One vector is turned by the same rotation once a tick. Each row is the vector after some number of ticks, and that number follows the row.
The counts run from 0 to 139.
-4 5 -5 -14 5 -11 -5 18 -5 -10 12 -1 -5 -4 5 -3 5 -1 -3 6 28 1 9 -8 6 4 6 17 4 -5 -7 30 1 5 -18 -2 -13 -16 7 5 -12 16 -22 2 -7 -9 -7 -27 25 -10 3 -7 49 7 5 14 -7 6 9 3 -16 -8 -10 -20 -> 133
-3 13 -13 8 -3 -8 3 12 3 -1 2 -6 0 -14 15 14 18 -25 1 6 17 -10 6 4 2 12 9 25 8 8 -18 11 -4 7 -19 5 16 -16 -3 12 6 18 0 12 -16 12 7 -26 7 -19 7 5 35 -8 -2 31 -5 6 -11 -4 -8 -10 -3 -16 -> 119
-8 20 -8 -8 4 -9 14 10 16 -1 -7 6 -13 16 10 -2 17 0 -5 -1 8 -7 22 11 -4 11 16 33 -8 -2 -14 21 -8 -5 -29 10 -17 -14 0 13 -20 22 9 5 -2 -6 -1 -14 18 -5 5 -9 28 10 4 7 -10 3 -7 -12 -3 7 -18 0 -> 107
-2 5 -4 11 3 -16 5 12 2 -10 -10 -3 3 -11 15 1 26 -22 -7 3 12 -8 7 6 9 12 25 30 13 -2 -15 23 -4 -4 -12 1 3 -30 -2 22 2 12 11 11 -11 10 12 -20 7 -12 -4 -5 31 6 5 32 0 5 -2 -14 -8 -11 -7 -14 -> 117
-15 5 1 -16 10 6 -5 21 16 4 6 2 -3 -9 17 17 2 -12 4 6 32 -11 17 10 6 14 9 24 -5 14 -16 5 -4 9 -15 12 -7 -14 -6 0 3 22 -18 8 -14 -12 -1 -15 30 -13 -8 -10 13 -17 -3 -5 5 10 3 -10 -6 11 -25 -16 -> 3
-18 0 -6 0 9 -24 -13 13 6 0 0 -2 13 0 8 1 3 -9 -11 4 37 -14 12 -8 12 11 5 38 -9 11 5 10 -4 -14 -12 13 -6 -15 -2 8 -8 28 -2 2 -18 8 -10 -16 18 -15 -4 0 20 4 5 27 5 16 -2 -4 -13 -2 -2 -1 -> 126
-6 6 6 -13 17 1 1 25 11 -3 5 -3 0 -8 17 1 -1 -3 5 9 30 -9 18 11 -5 9 24 13 -8 1 -14 14 -1 6 -9 5 -13 -26 -3 11 0 19 -20 0 -12 -10 8 -28 25 -6 -4 -27 30 1 1 3 0 -2 -2 -6 -11 5 -14 -8 -> 98
-10 2 -8 -9 5 -9 -11 18 -13 -7 7 -2 -2 -11 5 -3 4 3 -1 3 30 -6 8 -11 12 1 6 17 8 -2 1 23 -1 2 -21 4 -21 -22 0 1 -9 22 -20 3 -14 -2 -15 -24 25 -4 -1 -3 39 11 -2 15 -3 9 15 0 -12 -9 -14 -25 -> 132
-19 12 -14 -13 13 -14 -8 8 -4 -2 12 -3 2 -5 6 -1 12 -4 6 13 24 -18 12 -6 10 8 8 24 -7 7 5 21 -1 -1 -24 5 -14 -6 7 3 -16 17 -9 -3 -10 -8 -12 -23 31 3 -1 -18 30 12 1 15 -5 7 16 -3 -11 -4 -8 -20 -> 40
-10 9 -14 2 14 0 7 7 10 8 8 0 1 5 25 9 20 -10 -4 26 41 8 5 10 1 2 5 26 0 10 -8 13 -13 -5 -22 14 -1 -5 -7 8 2 5 -18 11 -19 5 -6 -33 25 -16 -2 -3 18 -20 5 13 -4 -2 -3 2 -3 18 -9 -5 -> 89
-19 -6 -2 -2 15 -4 7 19 15 -5 2 -9 -3 4 15 1 5 -13 -1 19 30 4 10 1 11 0 7 27 4 7 -6 19 -2 -10 -8 21 -10 -15 7 9 -11 21 -15 20 -17 6 -4 -18 30 -10 -12 -7 21 -13 -5 2 -3 2 -11 -6 -2 11 -13 -14 -> 92
-8 9 -18 2 2 -12 -7 10 8 -6 -3 7 5 -11 21 5 11 -20 -1 3 27 -13 7 3 8 15 13 33 6 17 -7 12 -15 -5 -22 8 5 -13 -3 20 0 14 6 10 -18 15 1 -20 5 -22 1 14 13 9 3 36 0 7 -3 -9 -14 -10 -10 -6 -> 121
-21 23 -1 -7 -6 -8 -7 8 -1 6 11 -7 -7 -8 4 2 34 -13 0 7 10 -5 19 6 13 -1 4 30 -3 5 -24 27 -4 -2 -20 -2 4 -19 -11 -9 14 13 -29 2 -9 9 1 -11 16 -11 3 5 29 -6 -12 6 -6 2 2 2 -5 4 -9 -12 -> 79
-14 15 0 -7 -1 5 6 16 13 0 11 -7 -7 -5 8 19 8 -11 12 6 11 -14 24 6 -3 8 17 23 -24 11 -7 17 -4 1 -18 10 -4 -14 -9 -11 -5 34 -12 -2 -3 -3 5 -21 25 -8 1 -27 25 -12 -7 -3 -3 13 3 -7 -2 8 -12 -2 -> 8
-2 16 -2 -4 4 3 13 15 9 3 -1 -2 -17 5 7 8 30 -17 -1 -10 3 -13 23 19 -3 12 7 34 2 -11 -28 19 0 1 -25 3 -1 -24 -2 5 -5 15 2 17 1 2 2 -15 13 -9 0 -1 39 -11 -4 10 -10 6 -9 1 -1 6 -14 -7 -> 17
-10 19 -19 -11 -5 -2 0 17 -2 1 10 -3 1 -7 5 -4 18 -8 7 7 9 -12 6 1 4 5 3 26 -12 11 -4 21 -7 10 -25 6 -4 -9 -5 -4 -15 26 -23 -7 -15 -8 0 -27 29 -6 7 -7 27 2 -12 13 -16 3 16 -3 -23 0 -12 -16 -> 44
-7 24 -3 -2 2 -7 11 19 14 9 -5 -3 -7 15 2 8 32 -8 -7 -6 3 -13 15 15 2 11 6 46 -13 -1 -17 9 3 3 -24 6 -1 -17 -8 -2 -10 26 6 4 -3 -4 -3 -11 21 -5 5 -12 31 -8 -7 14 -13 13 -5 -5 -4 12 -6 -1 -> 109
-7 -2 -2 -2 11 -12 -12 21 6 -9 -1 -2 9 2 12 -1 -1 -9 -16 0 37 -3 16 1 1 9 12 25 3 -1 -12 14 -5 -1 -12 7 -2 -12 7 14 -7 20 -15 10 -15 7 -6 -29 7 -23 -1 -2 39 -2 10 28 -2 2 -19 1 -18 -1 -1 -4 -> 32
-3 19 -9 -8 -8 12 10 16 15 -2 -6 4 0 4 8 14 9 -10 -1 -6 20 -16 17 16 -6 12 17 27 -16 10 -19 9 -11 10 -30 8 -2 -13 -9 -6 -12 23 -2 7 0 -15 -1 -29 13 -12 3 -13 29 -8 2 10 -4 14 7 -11 -18 6 -23 -2 -> 104
-7 9 -11 -14 0 -8 -8 13 6 -2 11 -1 8 -9 2 6 15 -13 -8 -1 21 -9 6 -5 11 8 0 26 -4 9 -16 20 -6 10 -20 -3 0 -8 2 -16 -14 16 -18 -3 -7 -13 -9 -28 27 -11 -3 -5 33 -4 -5 15 -9 9 23 -9 -20 -3 -14 -21 -> 135
-13 19 -9 -9 5 11 4 11 14 -7 8 -2 -7 -8 11 8 13 -7 15 5 14 -18 25 5 -1 15 24 23 -25 10 -3 17 -8 -7 -23 9 -9 -16 -13 -2 -13 32 -11 -7 -2 2 2 -23 20 -5 -2 -23 19 -4 -8 7 -3 11 8 -5 -1 6 -19 4 -> 9
-10 5 10 -15 19 3 3 23 8 -3 6 -1 -4 -11 15 0 -2 -3 9 13 23 -11 18 4 -1 8 20 17 0 5 -9 19 -1 1 -7 10 -21 -27 -2 14 -3 27 -25 7 -15 -1 4 -20 28 -5 -5 -19 22 1 -4 -5 2 3 -6 -3 -5 3 -19 -15 -> 97
0 14 -12 0 0 -7 8 10 18 -9 -16 -2 -3 8 7 0 29 -8 -10 -20 10 -7 21 11 0 7 21 32 -1 -7 -17 23 -13 -10 -19 1 -17 -22 -3 0 -14 14 4 8 2 3 2 -16 20 -3 -7 -5 28 -1 -10 17 -8 7 4 -14 3 4 -22 0 -> 15
-3 3 -7 1 6 -14 16 21 8 -7 4 0 -16 -3 21 10 22 -11 7 22 14 8 -4 3 7 11 9 24 0 -2 -10 17 11 0 -13 17 0 -25 -4 20 -7 18 13 7 -14 0 12 -11 33 -17 -1 -5 28 -9 11 3 4 9 2 6 4 2 -13 -22 -> 57
-11 10 -11 -1 11 -26 -14 11 8 1 5 0 13 -1 15 4 7 -6 -9 8 39 -10 9 -5 9 12 3 34 -10 10 -2 7 -6 -5 -16 12 5 -10 1 11 -1 25 -5 -1 -19 11 -11 -22 14 -20 4 -1 21 -1 8 26 1 13 -7 2 -11 0 -1 3 -> 125
-8 12 -15 2 0 -3 -7 18 2 -5 -12 -2 19 -8 16 3 12 -5 -7 4 35 -3 6 2 5 6 19 32 2 12 -7 8 -14 -1 -20 12 7 -21 -11 6 6 25 -13 10 -26 12 -5 -26 11 -17 0 6 18 -2 -7 31 -5 11 -7 -5 -6 0 1 -5 -> 29
-18 4 4 -14 9 -6 -9 19 -8 11 4 0 8 -3 3 12 4 -4 -4 12 36 -16 5 -3 12 5 -1 30 -3 5 -6 8 1 13 -23 4 -6 -13 -2 -2 3 18 -9 4 -11 -16 -18 -26 23 -7 3 -13 37 0 6 13 -2 12 5 -3 -21 3 -4 -18 -> 38
-3 4 -3 10 -1 -7 7 14 3 -7 -8 -3 -4 -9 13 8 20 -27 -1 6 12 -4 5 8 7 11 13 29 15 -2 -16 14 -5 6 -10 4 9 -23 -2 16 4 15 8 14 -17 7 8 -23 6 -15 -1 2 38 1 3 29 -1 7 -10 -11 -8 -13 -5 -20 -> 118
-19 14 -13 -8 -7 -19 -6 8 4 -10 2 -1 -12 6 2 12 20 -9 0 0 21 -3 19 -4 15 4 5 32 -9 -2 -14 21 -5 -6 -31 4 -2 -12 -7 -17 5 16 -9 5 7 -3 -15 -11 21 -14 2 4 37 -8 -5 8 -6 15 10 3 3 3 -2 -9 -> 74
-13 5 -7 -13 13 -5 -19 20 -9 -4 9 1 14 -9 8 -6 8 -1 -7 1 40 -15 5 -7 11 8 6 29 -14 3 0 12 1 2 -18 3 1 -24 -9 -2 -7 17 -24 0 -11 -6 -12 -20 17 -7 2 -5 29 -2 2 23 -6 13 10 8 -16 2 -9 -8 -> 130
3 25 -11 -5 -5 3 10 14 10 -5 -7 1 -5 6 8 7 25 2 1 -6 11 -3 25 11 -10 8 23 27 -15 -7 -21 17 -8 0 -29 -2 -5 -20 -12 -3 -7 28 -9 2 0 -5 0 -26 18 -7 5 -10 33 -9 -9 9 -10 9 3 -2 5 11 -15 6 -> 13
-7 9 -4 -7 4 8 7 9 15 -11 -4 4 -10 -5 8 -5 13 -3 5 0 11 -12 20 5 -5 13 24 21 -23 5 -7 25 -10 -10 -23 7 -18 -24 -12 1 -16 28 -8 -2 4 3 4 -20 15 0 3 -18 23 5 -9 11 0 7 10 -9 -10 2 -26 4 -> 10
-5 22 -1 3 3 -5 3 19 -5 7 -5 -4 -1 -10 8 8 34 -11 -2 1 7 -11 7 14 2 8 14 34 5 -10 -20 13 2 10 -18 3 5 -33 -12 12 10 21 1 4 -11 3 9 -13 18 -2 5 -2 32 -2 -6 20 -7 11 -6 4 0 4 -4 -12 -> 114
-6 0 -8 -9 -2 -10 5 26 9 -18 3 -1 -13 -15 18 3 8 -12 12 5 11 -4 9 -3 10 19 14 21 -6 10 -9 19 4 -6 -11 18 -4 -32 -11 20 -4 29 -4 10 -15 6 17 -1 25 -23 -3 10 11 -1 -3 6 7 9 2 -1 0 -4 -18 -18 -> 61
-21 -6 -9 1 16 -4 5 13 13 3 -5 -2 7 1 18 1 12 -10 -5 20 35 5 9 2 14 -3 9 35 3 11 -1 16 -13 -14 -10 21 -14 -12 2 8 -8 14 -10 15 -19 6 -7 -13 33 -9 -19 -7 12 -11 -3 8 1 2 -4 -11 -3 12 -15 -12 -> 91
-18 0 8 -10 11 -7 6 15 23 -6 2 2 -11 1 12 8 -1 -16 3 12 20 -10 24 2 3 10 23 19 -16 12 -10 23 -1 -7 -13 9 -22 -19 -2 4 -5 24 -7 3 -10 -9 5 -17 23 -11 -6 -29 25 2 9 -4 6 9 0 -14 -13 7 -21 -6 -> 6
-5 -6 -10 -7 24 3 -4 17 15 -7 13 -4 -6 -9 22 -4 5 -14 7 8 31 -3 19 4 7 10 8 18 1 7 -7 17 -6 -7 -6 15 -17 -14 5 13 -13 13 -16 15 -13 7 2 -19 30 -15 -17 1 19 -14 -7 4 -2 2 1 -1 -1 8 -29 -19 -> 0
-10 15 -1 -1 13 -6 9 17 -1 0 -10 4 -7 2 10 -9 35 -11 -9 0 2 -14 14 13 4 8 18 41 -7 -4 -16 24 2 -9 -15 4 -9 -36 -11 15 -10 17 6 6 -2 4 6 -2 11 -6 1 -9 26 6 -3 24 -10 6 -8 -2 -6 1 -12 -5 -> 112
-13 -8 -6 11 5 9 2 -1 3 4 4 -2 3 -6 13 0 28 -24 -6 13 29 -3 4 7 9 -5 14 27 2 12 -11 24 -18 -14 -18 13 -11 -7 -7 5 -5 6 -11 9 -14 19 1 -23 13 -13 -11 3 21 -9 1 22 5 -1 3 -12 -16 5 -28 -7 -> 86
